Some points:
[-70  11 -57 -28 -53  21 -23 -50   6  40 -20 -13 -28 -21  57 -26  -7 -19
  18  99 -34 -20 -21  16  68  64 -25  11 -23 -12  88  -7 -27 -22  -8   0
 -19   1 -87  18  59   3 -11  40  28  -6  11 -29 -32]
[-55  -1 -25  43  34 -69 -71  61  -2  25 -42  67  90  41  -8   4  96 -24
   0 -27  46  -8  39  13 -57 -34 -44  13  -1 -72  35 -31 -54  25 -49  13
 -40   4  -7 -39  52   3  24  55   2   2  15  28  10]
[   2    7   29   13   -1   13  -13   19    6   45  -21  -30   50  -47
  -46   -1  -36   13    7   72  -20 -127   36   56  -30  -21   33  -65
  -47   28   11   14   16  -20   15  -16   25   -8   33   74    4   17
   55   23    8   26   10   40    8]
[ 44   5  -9  63  22  -1 -57 -15 -65  27 -57  20  28  42   9   2  43  -2
 -63   9  -1  34  16 -15  32   3  69  47 -32   7  24  34  21 -35 -17 -15
 108   1  -6  19  41 -20 -62 -32 -37  10  63  11 -51]
[-11 -11  58 -22   0  13 -32  22 -57  19 -61  12 -25 -62  -9 -46 -22  24
 103 -53   1 -26 -35 100 -40 -26 -58  53  60  24 -37   3   4  32  -4 -37
  87   6 -41 -42 -28   0 -68  18 -14 -59  11 -12  20]
[ -29   11   -4   56  -15 -102   10  -18  -55  -22  -12   25  -45   -5
   77   29  -61  -50   -2  -30  -32   -1    7  -22  -71   23   19  -26
  -18   14  -48  -51    1   15  -28  -35    2  -38    6   36   28  -52
   13  -37   56   18  100  -15  -28]
[  29   47   11   30  -35  -48   26   -4  -73   34   36   71   13   -5
    8   53    1   -3   20  -10   -2    4   -9  -27   12  -34  -31  -28
  -11   79  -74   23   22  -40   84   80  -44  -11 -100  -58  -10   47
   21   12   -1  -21    3  -13   23]
[ 46  -4 -24 -29 -35  38  -4  -6  97  -7 -63   7 -21  56  54 -46  17 -53
  24  26  43   2  18 -26 -28 -26  -5 -15  -6  38 -42  52  -9 -13  22 -46
 -27 -10  -1 -18  61  -7  36 -59  -4  21  -4  48 125]
[ -34   -1  -94   -8   10   15  -58    5    3  -39  -14   -5  -21  -28
  -60  125  -40 -125   -2    6   40   75   29   12   18  -34    9   -9
   -6   19    6  -23   -6  -15    8  -39   70   20   16   14  -53   -4
   19   87   -1  -25  -18   -7   38]
[ 39   2  28  29   6  -7 -23 -63  68   0  62 -25  33  -3 -17  35  21 -53
  41  -8 -30 -98  36 -25  82  38  14  57  31 -24 -57   0  75  63 -21 -19
 -29  25 -12 -27 -23 -57 -25  49   6  11  -4 -21  -5]
[ -98   -1  -22   60  -23    7    4    0   12   32   36   43  -42  -11
   56   14  -26   25   -3    6    3   -4   45  -29  -56  -25  -12  -29
  -52   -3   11   97   27   49  -30   39   13   74   36  -22  -63   -7
  -36  -40  -20   27 -127   30  -59]
[ 24   5   5 -45 -19 -38 -13 -15 -46 -25  -7 -85  -7  -8  60  -1  88  13
   9 -28  -5  39  54  34   2 -70  28 -47  -4 -31  19 127 -32  45   4 -22
 -61  26  -6  42 -70  -8  42  12   6 -53  27 -40 -47]
[  13 -125   25  -43   69   40  -13  -36   24   41   31    9  -52  -25
  -25   -4   18   21   14    2   54   -3   35  -22    1    3  -10   11
   38   44   20   -6   18   -1  -60   86   11  -57  -25   22  -10   31
   73  -23   74  -19   12   13  -39]
[ -8  42   4   8  -4   8  62  37   0   6 -93 -35 -57  45 -70 -12  50  39
  71  30  28   3 -23 -62  27 -27 -15  15   9  32 -53   1 -62  -6 -42  24
  10  26  30 -36  -7  33  -3  17  30  81  15 -91 -35]
[ 38 -23  17 -75 -17 -11 -10  23  -2  -5  63  23 -25 -54  26  41   2  -3
 -27 -88  37 -32  26 -17   1  11 -57 -38 -35 -26  -1  13   6 -55   9 -48
  35   0  33 -54  99   1  14 -29 -49  53   9 -49 -27]
[  3 -22 -31  46 -77  60 -60  21  23 -35  -5  24  26  18   6  44   5  68
 -11 -57 -34  21 -11  54  -8  39  22  -6  25 -35 -30 -24 -19  97  71  12
  34 -44  31  80 -10  25  60 -46  24  98  12 -45  21]
[ 14  43  67  20 -31 -29  46  52  26  -1  -3 -11  11 -42  17 -49  68 -32
  -9   0  16  25  -1  -3  18   6  10 -73 -19  36  36 -66 -16  74  86  37
  61  -3  35 -58 -43 -80  41 -15  15 -19  -5  21  -5]
[ -4  -8  25  13  26 -34  -4 -26 -29  50  12 -47  11  17 -25  21 -79 102
  52   5  35  60 -33 -18  56  25 -10  45 -16  -5  47 -26 -41   0  27 -69
 -20  56  14 -63 -10 -22  61 -22  19 -18   6 104  32]
[-29  46 -31 -11  -9  -1  63   3 -23  19  10   4 -42 -36 -11  82  70  36
 -32   7  28 -46 -24 -19  -7  32   3 -25 127 -55 -21  11  49   8  39  10
 -46  25  42  63  -8   4 -11 -42 -28 -29  78  39  96]
[ 29  -8  -9   5   3  31   2  37   8   0 -70 -12  20 -26  97 -63 -18  31
  -3 -35   6  71  57  25  38  44 -64  20 -43 -13  27 -38 127 -50 -30  23
 -46   8  66  49  -3  18  -3  24 -10   5  12  46  -4]
[ -8  20  25 -15  60  37  42  -9  18 108   7  11  10  23  -5  20   5  -4
 -44  18  30  45  16  39 -36  33 -42  20 -60  33 -67 -23 -36  31  47 -41
 -73 -36  24  43  24   2 -50  -1   7 -34 -33 -53 -27]
[-22   7  48  12  30  14  23  13  66 -95  -9  20 -11 -31 -42 -11 -22 -61
   9 -19  24  -2 -25  11  71 -19 -14  19 -58 -10 -11 -19 -35  27  11  16
 -66  61 -17   8  -1 100  -5 -84 -60 -52  56  22 -38]
[ 14 -22  27   6 -18 -22   8 -86  34 -78 -22  56 -15  79   6  44 -18  79
 -45 -15 -16 -30  23  41  -2 -21 -25 -32 -15 -57  45 -13 -62 -53  41 -19
  53 -57  18 -28 -73   1 -66  12  74 -44  10 -30  25]
[  23   35  -27  -42    5    0   44  -30   19   83   26  -12    5   42
  -33  -31  -48  -42  -17  -29  -31   30  -82   27  -17  -16   -3  -10
  -34  -56    7   11   39   41 -106   48   21  -43  -50    0  -53  -27
  -12  -17  -59    7   40    6   60]
[ -68  -14   19  -22  -10   18    9  -53   -9   11  -26   42  -34   58
   -9  -13  -46  -14   -6  -14  -12   -3   -4   41   20    8   99  -17
   69   66   32  -34    1   -7   33   24  -57  -15   53  -35   21  -31
   -9   27 -125   26   -4    1  -36]
[ 42  21  -5 -42 -15 -55 -33  38  -3 -48  73   4 -14   7   7  -7   1   9
  13  55  17  43 -41 106  74 -21  55  -6  21  16  -7 -12  -8 -62 -84   3
  -3  -5  14  17  21  -4 -79 -36  86  53 -76  78   1]
[  24   19  -56  -16    9  -27  -59  -19   36  -23   26   28  -25  -34
  -25 -114  -39   88  -18  -11    6    2   16  -75  -19   30   91  -17
  -39   -5  -32    9   -2   59    5    3    5  -24   16  -19   32   47
  -24   87    7   -4   -8  -15   29]
[ 45 -82 -47  22  -5  40   5  50 -51 -19  75  30  22   0 -35 -76  -4 -25
 -46  56  58 -21 -51  -1 -57 -13 -31  15   8 -12  26  42  23   4  64 -23
 -32  18 -12  17 -36 -57 -37   3  -5  63  52   5 -43]
[   8   54  -23   -7   35    1  -28  -24   55  -17  -25  -18  -22   11
   21   12   28   -7  -20  -33  -18  -35 -127  -51  -50   -8  -45    8
    4   97   24   -4  -10  -36   -4   16    9   60   22   64   13  -17
   21   33    8  -31  -48   33  -38]
[ 38  23 -25  -6 -12  12  -2  40 -13 -12  14 -33  21  37 -17  24 -41   8
  27  60  39 -24  -7  -5  -5 -39  54  31   2 -89   8 -21  67 -30  23  55
  13   3  34 -15  53 -29  41 -55   5 -93 -44 -75 -16]
[  37  -58  -38  -40    5   25  127   15  -27   33   30   36   13  -32
   11  -25   16  -57   13  -47 -127    1   14   -7   26  -54   33   84
   14  -47    4  -10  -52   -9   24    4   21   23   38  -10   37   57
   -7    9   64    6  -11   30   -2]
[-48 -53  25  37  98 -22 -38  22  17   4   1 -55 -12  26   7 -59  29 -24
 -21  36 -83  14 -32  16 -18  45 -20 -38  23 -59 -56  -8   1 -65  13 -57
   9 -27 -34 -53 -64  52  59  14 -47  22 -73 -17  -6]
[-19 -12  27   5  23  33  19  37   0  -7  57 -97  65  18 108  21 -68  23
 -68   6  -2 -23  30 -49  41  -4 -24   2  66  38 -55  -2 -97  -2 -66  36
  30  30 -28 -15  -2 -20 -28  47 -46 -18   8 -40  22]
[ 28  74  83 -77 -22  11 -52 -12 -48 -42 -23  44  16 -34 -82  -2  -8  -1
 -33  63 -52  26  70 -71 -43  72 -44  66  41 -26  -8   6   2  -4 -50  -2
 -10 -12 -11 -10 -38 -13  37 -37  -5  -4 -29  25  -5]
[-15 -16  14  67 -47  -7 -15 -39 -17   5  16 -83  36 -28 -78 -24 -19 -43
  34 -53  -6  27   6 -26 -40  30 -18 -59  -1  28  35  12 -17 -37 -11  21
 -40 -49  19  26  37   1 -77 -21  27 -33 -25 -15  16]
[ -23  -10  -10   -8   13   35  110    9    1 -105   -3  -14   29   13
  -30   42   42   62   17   -3    3   16    5  -17   -5  -14   62   25
  -20   38   93  -43   82   -8  -18  -62   -3  -29 -127   12   26   12
   -3   25  -38   33  -41  -12   17]
There is one direction along which these points spread out most. Take the direction at right angles to it along which they spread out most. Then take the direction at right angles to both along which they spread out most. Go by this last direction. For each point below, how far along it does it lie, from 0 to 99? 50 is the average, and the first point above lies past it. One standard deviation of the points above along it is 16.
[ -8  20  25 -15  60  37  42  -9  18 108   7  11  10  23  -5  20   5  -4
 -44  18  30  45  16  39 -36  33 -42  20 -60  33 -67 -23 -36  31  47 -41
 -73 -36  24  43  24   2 -50  -1   7 -34 -33 -53 -27] --> 55
[ -98   -1  -22   60  -23    7    4    0   12   32   36   43  -42  -11
   56   14  -26   25   -3    6    3   -4   45  -29  -56  -25  -12  -29
  -52   -3   11   97   27   49  -30   39   13   74   36  -22  -63   -7
  -36  -40  -20   27 -127   30  -59] --> 87
[-11 -11  58 -22   0  13 -32  22 -57  19 -61  12 -25 -62  -9 -46 -22  24
 103 -53   1 -26 -35 100 -40 -26 -58  53  60  24 -37   3   4  32  -4 -37
  87   6 -41 -42 -28   0 -68  18 -14 -59  11 -12  20] --> 53
[ 39   2  28  29   6  -7 -23 -63  68   0  62 -25  33  -3 -17  35  21 -53
  41  -8 -30 -98  36 -25  82  38  14  57  31 -24 -57   0  75  63 -21 -19
 -29  25 -12 -27 -23 -57 -25  49   6  11  -4 -21  -5] --> 36
[  23   35  -27  -42    5    0   44  -30   19   83   26  -12    5   42
  -33  -31  -48  -42  -17  -29  -31   30  -82   27  -17  -16   -3  -10
  -34  -56    7   11   39   41 -106   48   21  -43  -50    0  -53  -27
  -12  -17  -59    7   40    6   60] --> 44
[-48 -53  25  37  98 -22 -38  22  17   4   1 -55 -12  26   7 -59  29 -24
 -21  36 -83  14 -32  16 -18  45 -20 -38  23 -59 -56  -8   1 -65  13 -57
   9 -27 -34 -53 -64  52  59  14 -47  22 -73 -17  -6] --> 77
[-29  46 -31 -11  -9  -1  63   3 -23  19  10   4 -42 -36 -11  82  70  36
 -32   7  28 -46 -24 -19  -7  32   3 -25 127 -55 -21  11  49   8  39  10
 -46  25  42  63  -8   4 -11 -42 -28 -29  78  39  96] --> 5
[ 45 -82 -47  22  -5  40   5  50 -51 -19  75  30  22   0 -35 -76  -4 -25
 -46  56  58 -21 -51  -1 -57 -13 -31  15   8 -12  26  42  23   4  64 -23
 -32  18 -12  17 -36 -57 -37   3  -5  63  52   5 -43] --> 52
[ 28  74  83 -77 -22  11 -52 -12 -48 -42 -23  44  16 -34 -82  -2  -8  -1
 -33  63 -52  26  70 -71 -43  72 -44  66  41 -26  -8   6   2  -4 -50  -2
 -10 -12 -11 -10 -38 -13  37 -37  -5  -4 -29  25  -5] --> 45
[ -8  42   4   8  -4   8  62  37   0   6 -93 -35 -57  45 -70 -12  50  39
  71  30  28   3 -23 -62  27 -27 -15  15   9  32 -53   1 -62  -6 -42  24
  10  26  30 -36  -7  33  -3  17  30  81  15 -91 -35] --> 41
[ -29   11   -4   56  -15 -102   10  -18  -55  -22  -12   25  -45   -5
   77   29  -61  -50   -2  -30  -32   -1    7  -22  -71   23   19  -26
  -18   14  -48  -51    1   15  -28  -35    2  -38    6   36   28  -52
   13  -37   56   18  100  -15  -28] --> 62
[  37  -58  -38  -40    5   25  127   15  -27   33   30   36   13  -32
   11  -25   16  -57   13  -47 -127    1   14   -7   26  -54   33   84
   14  -47    4  -10  -52   -9   24    4   21   23   38  -10   37   57
   -7    9   64    6  -11   30   -2] --> 30
